One turn moves each row of this set onto another row. After a few examples, where does it send each row asked below?
vul: [3.529,0.492,0.002,-0.978,-0.982,-0.873,1.289,-2.661,0.851,-0.455,-1.045,0.154,2.046,2.049,0.077,-0.592,4.432,0.797,0.227,-2.024,-2.919,-0.514,-2.018,1.821,2.082,-3.039,0.519,0.701,1.492,-1.402,-1.712,-1.081,3.130,-0.241,0.499,-2.319,1.418,2.637,1.892,-1.301,-1.552]
kuri: [2.353,0.797,-3.038,-1.773,-3.215,2.093,1.010,-3.816,-1.077,-0.118,0.279,1.290,0.485,-0.282,2.525,0.632,1.817,-0.822,-1.707,1.680,0.010,-1.366,-4.909,2.792,2.281,-2.651,-0.705,1.780,2.811,-0.335,0.155,-1.903,1.969,-0.510,0.312,0.392,1.312,1.338,1.550,-0.395,2.440]
Kirag: [2.069,0.876,0.287,-1.956,-0.612,-1.416,0.577,-2.649,1.226,0.807,-0.475,-0.508,2.103,1.999,0.210,0.847,2.798,-0.326,-1.732,-0.712,-2.661,-0.179,-1.925,-0.310,2.506,-2.654,0.777,-0.221,2.357,-0.038,1.247,-0.738,2.804,-0.948,0.439,-0.695,1.371,1.787,1.805,-0.456,-5.129]
foz: [1.860,1.120,-0.937,-3.070,-1.261,0.597,0.727,-4.825,0.787,-0.312,1.131,2.098,-0.538,-1.078,-0.449,2.864,1.525,-1.045,-1.809,-1.557,-1.480,0.230,-2.451,-0.444,1.450,-2.581,1.049,2.030,3.775,-1.307,-0.072,-1.255,2.511,-0.428,0.095,0.210,1.911,2.485,0.571,-0.471,-0.557]
fekug: [1.829,0.750,-2.788,-1.912,-3.077,1.750,0.810,-3.596,-0.602,0.388,0.839,1.243,0.717,-0.540,2.610,1.368,1.062,-1.777,-2.769,2.589,-0.283,-1.142,-4.528,1.340,2.597,-2.106,-0.436,1.185,3.166,0.368,1.338,-1.644,2.260,-0.764,-0.267,1.183,1.066,0.673,1.030,-0.299,0.290]
dek: [3.132,2.561,-0.601,-1.920,0.761,-0.483,0.633,-2.089,1.268,-0.309,-0.383,-0.594,1.047,2.799,1.368,1.857,2.305,1.031,-0.894,-2.028,-1.340,-2.066,-2.117,0.248,2.610,-2.837,0.383,1.353,1.788,-1.132,0.479,-1.962,1.849,-1.523,1.728,-0.942,1.901,3.214,3.881,0.289,-1.530]
Giton: [2.982,0.557,-3.740,-1.367,-3.636,-1.348,0.871,-2.833,1.312,0.047,0.211,2.236,0.870,2.342,-0.448,4.816,1.887,-1.967,-1.697,-0.068,-1.949,-1.204,-4.799,1.656,2.149,-2.615,0.127,-0.415,3.057,-0.722,0.945,-1.081,2.937,-1.429,-1.276,-0.916,0.684,2.174,1.039,-0.435,2.480]
Nefit: [2.060,-1.012,-2.970,-2.426,-3.928,-0.661,1.447,0.767,-2.160,2.003,-0.406,-0.701,0.688,1.810,1.510,0.248,2.807,0.620,-1.503,-3.153,-2.318,0.740,-0.529,1.934,1.948,-2.311,0.803,-0.580,0.303,1.439,-0.560,-1.356,2.787,0.152,-0.184,0.258,2.003,1.011,-0.677,-1.042,0.514]
bevo: [2.678,0.345,-1.706,-2.380,-5.987,-5.423,0.208,-0.215,-1.593,0.198,0.104,1.432,0.655,0.041,-0.617,1.325,1.620,-0.603,-1.596,-2.441,-2.415,-0.892,-2.418,1.032,2.120,-3.311,0.152,0.271,1.204,2.025,0.455,-1.251,0.506,0.965,0.054,-0.297,1.845,2.396,0.135,0.355,-2.545]
Dami: [1.543,0.132,0.311,-2.657,-4.466,-0.872,1.235,1.266,-2.575,0.435,-0.184,0.841,2.001,2.345,-0.767,2.200,2.828,-0.865,-1.514,3.438,-3.375,-1.821,-3.326,2.223,2.274,-4.147,0.439,0.824,-0.554,0.045,-0.369,-0.891,1.360,-0.233,0.023,-0.518,1.891,1.820,0.396,-0.307,1.356]
Geke: [3.009,0.205,-2.849,-2.092,1.972,-3.290,1.017,1.065,-1.571,0.292,0.647,1.408,2.043,0.086,-0.697,0.914,2.557,-0.771,-1.553,1.046,-0.560,-0.327,-3.178,2.043,2.426,-1.915,-0.595,-0.420,3.410,0.557,-3.119,-1.338,1.236,-0.065,0.257,0.273,1.121,1.983,0.840,0.052,0.402]
rofib: [2.268,0.262,-0.394,-3.251,-1.918,0.427,1.625,-5.094,0.141,-0.366,0.691,3.286,0.617,-1.186,-0.903,2.290,2.370,0.207,-0.893,-1.411,-2.572,0.858,-2.268,0.193,1.518,-2.706,0.292,1.440,2.861,-1.696,0.621,-0.900,2.300,-0.260,0.197,0.519,1.597,2.354,0.117,-0.466,-0.322]
beda: [2.310,0.440,0.066,-1.090,1.242,2.212,-1.013,-1.339,0.011,-0.832,0.978,0.256,1.037,1.854,-2.432,1.903,2.848,-1.576,-1.425,-2.277,-0.961,-1.889,-2.594,0.352,2.201,-1.220,-0.498,2.208,2.047,1.367,0.051,-0.633,2.170,-0.065,0.628,-0.544,2.610,1.821,1.195,-0.672,-0.361]
vofav: [2.942,0.762,-2.849,-2.165,-2.210,-1.487,0.866,-1.934,-3.533,0.589,0.124,0.180,2.275,1.175,-2.050,-1.397,2.011,-0.078,-2.010,-4.849,-3.941,-0.797,-4.904,2.794,2.193,-3.067,-0.083,-0.162,1.315,0.133,-0.141,-0.944,1.040,-1.093,0.442,-0.782,1.156,2.018,1.582,0.010,-2.128]
pufez: [0.810,1.329,-0.528,-2.535,-3.732,-0.373,0.155,1.456,-2.258,0.328,0.059,-0.371,0.325,2.905,-0.233,2.833,2.107,-1.486,-1.940,2.947,-1.686,-2.713,-3.531,1.806,1.962,-4.430,1.329,1.587,0.465,0.507,-1.227,-1.534,1.256,-0.571,0.525,-0.813,2.559,2.201,1.357,-0.366,2.260]
Vovin: [2.744,0.924,0.355,-2.411,-4.469,1.969,1.078,3.750,-0.219,0.504,0.225,0.437,0.143,1.034,-2.241,-0.464,1.942,-0.503,-1.879,-1.130,-2.066,-1.293,-3.543,2.155,2.672,-2.570,0.179,-0.237,1.814,0.607,0.573,-0.990,2.410,0.733,0.630,0.263,1.206,2.415,0.641,-0.042,-1.909]
mumim: [2.222,-0.003,-2.750,-2.432,1.455,-3.413,0.706,0.729,-2.247,0.919,0.285,0.999,2.189,0.506,-1.099,0.787,2.217,-0.457,-1.945,1.273,-0.350,0.009,-3.522,1.596,2.355,-2.572,-0.631,-0.878,4.024,1.294,-2.356,-1.398,0.658,-0.169,1.029,0.567,1.039,1.909,0.698,0.168,-0.546]
gad: [2.225,-0.549,-2.494,-1.591,-4.115,1.577,1.504,-4.138,-1.076,0.170,0.102,2.019,1.482,-0.878,1.950,-0.022,2.351,-1.136,-1.811,2.361,-1.163,-0.432,-4.559,2.816,2.366,-2.491,-0.689,0.938,2.617,0.018,0.447,-1.285,2.644,0.037,-0.531,0.403,0.911,0.652,0.286,-0.701,0.771]
vetob: [1.670,0.736,-1.038,-3.234,-1.982,0.851,0.774,-5.193,-0.192,-0.473,0.264,2.233,-0.370,-0.369,-0.691,2.064,2.356,0.703,-0.746,-2.011,-1.219,0.340,-3.036,0.402,1.375,-3.440,0.769,1.760,3.791,-1.440,-0.262,-1.496,1.803,-0.416,1.287,-0.020,1.983,3.132,0.898,-0.505,0.507]
ves: [3.709,1.256,-2.590,-1.676,-5.059,-4.629,0.029,0.328,-1.119,-0.940,0.187,1.228,-0.256,0.052,0.079,1.165,2.066,-0.698,-0.850,-3.519,-1.662,-2.051,-2.441,2.051,1.799,-3.229,0.571,1.608,0.922,1.185,-1.891,-1.702,0.972,1.032,0.105,-1.327,2.423,3.131,0.918,0.096,0.232]
Gadof: [2.808,0.520,-1.623,-1.899,-2.494,-2.737,1.038,-1.609,-2.753,0.476,1.370,1.004,1.342,-1.418,-0.759,2.596,2.464,0.067,-1.922,2.257,-3.907,-1.158,-5.785,4.752,1.893,-3.845,0.814,0.168,2.616,0.252,-2.020,-0.233,0.693,-0.015,0.417,-0.173,1.963,2.691,0.718,-0.262,0.219]
Sar: [2.912,0.535,-2.662,-2.482,2.036,-3.311,1.150,0.870,-2.187,0.649,0.649,1.710,2.502,0.316,-0.510,1.580,1.878,0.178,-1.747,1.258,-0.471,-0.309,-3.210,1.706,2.572,-2.241,-1.069,-0.706,3.224,0.711,-1.792,-1.417,0.394,-0.487,0.985,0.958,1.095,1.935,1.335,0.690,0.210]
sesop: [2.431,1.236,-1.583,-2.180,-1.632,-2.864,0.818,-1.223,-1.978,0.763,2.095,0.866,1.004,-1.667,-0.184,4.113,1.184,-0.982,-3.146,2.822,-3.651,-1.628,-5.452,3.267,2.157,-3.139,0.823,0.138,2.945,0.689,-0.633,-0.268,0.717,-0.596,0.225,0.908,1.888,2.144,1.040,0.229,-1.187]
Gabit: [2.480,0.548,-3.461,-2.203,-2.454,0.138,1.168,1.356,-1.498,1.480,0.534,-1.041,-0.111,1.987,2.754,1.885,1.508,0.381,-1.901,-3.800,-1.129,-0.759,-0.370,1.425,1.949,-1.746,0.962,0.479,0.094,1.020,-0.783,-1.878,2.678,-0.611,0.316,0.461,2.310,1.448,0.501,-0.341,1.868]
Duz: [3.324,1.420,-0.033,-2.094,-3.787,2.115,1.074,4.146,0.100,-0.213,0.551,0.388,-0.352,1.139,-1.785,-0.256,1.704,-0.565,-1.552,-1.826,-1.403,-1.983,-3.504,2.641,2.402,-2.595,0.437,0.382,1.569,0.013,-0.417,-1.447,2.525,0.688,0.866,-0.107,1.541,2.865,1.304,-0.140,-0.484]
memat: [3.554,2.075,-2.220,-2.415,-4.190,-4.815,0.277,0.732,-0.683,-0.494,1.082,1.482,-0.018,0.038,0.951,3.113,0.350,-0.703,-1.893,-2.751,-1.490,-2.301,-2.174,0.431,2.322,-2.577,0.033,1.341,0.576,1.491,0.887,-1.827,0.109,0.238,0.390,0.085,2.156,2.826,1.589,1.354,-0.921]
Gilaz: [1.807,0.071,-2.580,-4.299,-2.419,-0.756,0.832,0.014,-0.184,-0.230,0.071,-3.236,2.737,0.335,2.738,-0.491,2.258,-1.528,-0.972,-0.513,-4.411,-1.235,-3.300,1.987,2.238,-2.877,0.084,0.037,1.218,1.855,-0.095,-1.666,1.419,1.120,0.183,-2.144,2.158,1.962,-0.451,-0.291,1.313]
todu: [2.027,-0.227,-2.850,-2.752,-3.018,-0.661,1.461,1.155,-1.547,2.355,0.620,-0.647,0.696,1.678,2.352,2.135,1.285,0.174,-2.556,-2.591,-1.980,0.224,-0.096,0.511,2.338,-1.455,0.533,-0.575,0.167,1.556,1.631,-1.282,2.343,-0.677,-0.286,1.598,1.765,0.651,-0.386,-0.259,-0.807]
Mera: [3.536,0.930,1.041,-0.742,-2.897,-1.627,0.809,-0.891,0.713,-0.343,0.884,-0.576,1.642,0.536,4.017,0.444,2.153,-1.598,-1.669,-2.156,1.211,-0.618,-4.607,1.034,3.134,-0.993,-0.876,-0.010,0.054,0.047,-0.957,-1.192,1.350,0.003,-0.740,-1.172,1.168,2.300,0.819,0.355,-1.487]
nofup: [1.377,1.053,0.041,-2.513,-3.466,-0.860,0.922,1.835,-1.270,0.451,0.848,0.477,1.196,1.923,-0.165,3.466,1.745,-2.660,-2.654,3.613,-2.824,-2.393,-2.901,0.757,2.448,-3.077,0.980,1.198,-0.218,0.435,-0.341,-0.646,1.752,-0.502,-0.677,-0.103,1.872,1.487,0.491,-0.210,0.442]
pizi: [1.463,0.418,-2.292,-4.888,-2.258,-0.772,0.954,0.180,-0.319,0.182,0.180,-3.106,3.092,0.594,2.956,0.488,1.433,-1.182,-1.471,-0.081,-4.470,-1.148,-3.328,1.200,2.501,-2.687,-0.344,-0.290,1.171,1.947,1.978,-1.739,0.796,0.606,0.463,-1.076,2.039,1.880,-0.201,0.536,0.429]
vegil: [2.671,0.188,-3.522,-1.777,-4.260,-1.435,0.868,-3.127,0.594,0.589,-0.189,2.196,1.492,2.581,-0.633,4.787,1.931,-1.074,-1.550,0.300,-2.057,-0.618,-5.042,1.565,2.323,-3.194,-0.284,-1.149,3.164,-0.477,2.064,-0.926,2.341,-1.660,-0.768,-0.430,0.344,2.170,0.944,-0.306,1.680]
gudeb: [3.800,1.743,-2.631,-1.946,-0.519,-1.482,1.298,-1.174,-2.083,0.411,1.476,0.778,2.359,0.057,-0.719,0.612,0.617,-1.588,-3.159,-4.214,-3.979,-1.728,-4.034,1.470,2.765,-1.472,-0.403,-0.018,0.559,-0.308,1.204,-0.617,1.494,-1.641,-0.659,0.280,0.865,1.602,1.842,0.688,-2.871]
femul: [2.663,1.812,-2.340,-1.878,-1.501,-2.302,0.413,-1.169,-2.274,0.331,1.864,0.314,0.195,-1.150,0.063,3.983,1.477,-0.139,-2.388,1.768,-2.826,-2.272,-5.746,4.009,1.920,-3.701,1.095,0.897,2.903,0.192,-2.202,-0.948,0.485,-0.483,0.940,-0.072,2.343,3.042,1.919,0.350,1.192]
fub: [2.365,0.706,0.732,-1.275,-3.741,-1.534,0.174,-1.615,-0.212,-0.020,0.093,-1.308,1.390,1.374,3.334,-0.419,2.475,-0.794,-1.624,-2.452,1.965,-0.247,-5.186,1.157,2.749,-2.191,-0.608,-0.228,1.212,0.744,-1.015,-1.555,0.793,0.091,0.191,-1.444,1.343,2.658,0.760,0.243,-1.526]
fazeg: [3.166,2.449,-3.678,-1.476,-0.518,-0.920,0.272,-1.175,-2.189,-0.066,1.038,-0.542,0.776,0.788,-0.777,-0.054,0.913,-1.950,-2.901,-5.384,-2.676,-2.287,-4.588,1.817,2.119,-2.192,0.660,1.032,1.621,0.032,-1.435,-1.320,1.729,-1.360,0.102,-1.055,1.698,2.394,2.508,0.077,-1.178]
Gimid: [3.275,0.538,1.482,-1.604,-3.592,-1.783,1.275,-1.409,-0.399,0.064,0.087,-0.072,2.264,1.123,3.530,0.185,2.273,0.141,-1.215,-2.216,0.983,-0.236,-4.976,1.199,3.151,-1.490,-1.544,-0.658,0.021,0.228,0.354,-1.194,0.366,-0.076,0.159,-0.547,1.089,2.667,0.951,0.919,-1.454]
mor: [1.820,-0.678,0.541,-1.663,-0.009,2.122,-0.721,-2.104,-1.329,-0.559,-0.168,0.344,1.816,2.367,-3.313,0.735,3.735,0.110,-0.549,-2.356,-1.327,-1.158,-3.004,1.141,2.079,-2.317,-1.089,1.681,2.317,1.667,0.466,-0.726,1.541,-0.003,1.498,-0.492,2.382,2.094,0.931,-0.715,-0.394]
Pigu: [3.028,1.539,0.246,-2.545,-3.609,2.039,1.026,4.135,0.174,0.186,0.681,0.641,-0.038,1.014,-1.600,0.508,1.140,-0.526,-2.105,-1.277,-1.633,-1.972,-3.434,1.768,2.632,-2.206,0.075,0.144,1.456,0.375,1.087,-1.276,2.103,0.215,0.970,0.663,1.435,2.693,1.363,0.349,-1.578]
bov: [2.304,0.226,-3.697,-1.471,-4.281,-1.446,0.477,-3.264,0.713,0.496,-0.307,1.625,0.838,2.710,-0.932,4.005,2.424,-1.818,-1.687,0.022,-1.708,-0.582,-5.120,1.819,1.779,-3.223,0.374,-0.809,3.746,-0.331,0.626,-0.989,2.911,-1.242,-0.944,-1.126,0.585,2.107,0.753,-0.737,2.068]
mugad: [2.718,-0.365,1.141,-1.426,0.630,1.860,-0.031,-1.532,-0.517,-0.619,0.756,1.515,2.427,1.541,-2.702,1.954,3.124,-0.528,-1.034,-1.673,-2.231,-1.321,-2.491,0.391,2.514,-1.070,-1.484,1.540,1.186,1.241,1.874,-0.286,1.674,-0.193,0.526,0.222,2.057,1.521,0.553,-0.272,-1.170]
lut: [2.410,0.953,-2.607,-4.492,-1.474,-0.476,1.115,0.550,0.132,-0.634,0.577,-3.028,2.617,0.436,3.594,0.768,1.260,-1.329,-1.110,-0.621,-4.298,-1.905,-3.043,1.550,2.613,-2.441,-0.203,0.495,0.638,1.273,0.735,-1.788,1.090,0.622,0.411,-1.642,2.292,2.303,0.376,0.489,1.952]

Gabit moves to Nefit
vul moves to Kirag
And these:
beda moves to mor
ves moves to bevo
Giton moves to bov
pufez moves to Dami
sesop moves to femul
kuri moves to gad
pizi moves to lut
Mera moves to fub
rofib moves to foz
gudeb moves to fazeg
Pigu moves to Duz
mumim moves to Sar

One turn moves each row of this set onto another row. After a few examples, where does it send each row asked below?
Zam: [-0.482,0.661,0.970,2.388,-2.423,0.784,-0.034,-1.402,-0.875,0.001,0.447,-1.925,0.043,-1.294]
Kul: [-0.523,0.536,0.502,2.307,-2.546,0.775,-0.046,-1.544,-0.724,0.291,0.568,-2.027,-0.194,-1.381]
samiv: [1.498,-0.603,-0.710,0.304,-0.964,0.118,3.914,0.979,0.240,0.628,0.292,0.110,0.474,2.202]
Mene: [-0.098,0.056,-0.793,0.775,1.049,-0.826,2.525,0.774,0.821,-0.181,2.306,-2.133,-1.689,0.909]
fedas: [0.053,0.090,-0.211,0.426,1.580,-1.261,2.582,0.570,0.431,-0.586,2.046,-2.128,-1.418,0.437]
Daleg: [2.804,0.590,0.098,1.348,-0.961,0.122,0.766,-0.668,-0.898,3.149,-0.566,0.995,0.136,-0.542]
bemuf: [-2.348,0.561,-2.260,0.193,0.725,1.328,-0.343,-0.858,-0.222,-0.895,0.281,-0.608,-0.344,-0.156]
vav: [-2.553,0.860,-2.220,0.290,0.440,1.180,-0.395,-0.589,-0.197,-0.834,0.456,-0.662,-0.059,-0.046]
lerub: [0.476,-0.072,-0.638,0.019,0.844,2.038,0.524,-0.523,0.265,0.559,-2.074,2.060,1.140,0.738]
Mavu: [0.793,2.034,0.001,-0.858,-1.747,0.615,-0.269,-0.306,-0.898,0.839,0.654,-0.455,-2.056,1.113]
pote: [-0.798,-0.084,-1.245,1.385,2.221,-0.757,0.828,-0.784,2.078,-1.688,1.048,1.468,0.685,0.976]
deleg: [-0.398,-0.054,-1.532,1.028,2.148,-0.988,0.884,-0.403,1.882,-1.411,1.205,1.946,0.121,1.395]
Maka: [0.841,2.018,-0.065,-0.465,-1.790,1.004,0.374,0.103,-1.252,0.839,1.207,-0.929,-1.911,1.020]
leza: [0.644,1.786,-0.062,-0.211,-1.695,1.034,-0.235,0.472,-0.949,0.628,1.861,-0.581,-1.751,1.486]
big: [3.171,0.410,0.652,1.877,-1.294,-0.040,0.753,-0.709,0.085,2.320,-0.403,1.693,0.203,-0.399]
Biku: [-0.930,-0.366,-1.023,1.775,2.239,-0.811,0.415,-0.900,2.247,-0.734,1.048,1.750,0.665,0.993]
vufe: [2.931,0.796,0.269,1.575,-1.506,0.456,0.484,-0.768,-0.417,2.530,-0.702,1.289,0.538,-0.290]
nok: [1.513,0.393,0.483,1.848,0.039,-1.557,-0.824,-2.321,-0.411,-1.306,-0.752,0.744,1.816,-1.026]
batos: [1.326,-0.029,0.203,2.421,0.605,-1.303,-0.496,-2.635,-0.123,-0.990,-0.982,0.716,1.490,-1.266]
tik: [1.179,0.065,0.084,2.197,0.898,-1.412,-1.070,-2.416,0.016,-1.356,-0.620,0.520,0.807,-1.610]
kazu: [1.330,-1.697,0.198,3.748,-0.416,-0.540,2.349,-0.478,0.326,-1.471,1.062,-0.583,1.287,-0.386]
sumul: [1.214,-1.600,0.081,3.753,-0.164,-0.748,2.459,-0.227,-0.155,-1.490,0.995,-0.629,1.350,-0.345]
metig: [0.661,0.005,-0.643,-0.404,0.645,1.932,0.819,-0.856,0.194,0.494,-2.136,2.070,1.055,0.778]
Mas: [1.313,-0.490,-0.583,0.326,-0.811,0.055,3.875,1.010,0.221,0.988,-0.066,-0.091,0.512,2.204]
rakot: [0.184,0.254,-0.694,0.911,0.420,-1.446,2.298,0.625,0.728,0.058,2.405,-2.144,-1.835,0.209]

Mas moves to vav
metig moves to Kul
And these:
leza moves to fedas
Mene moves to pote
tik moves to big

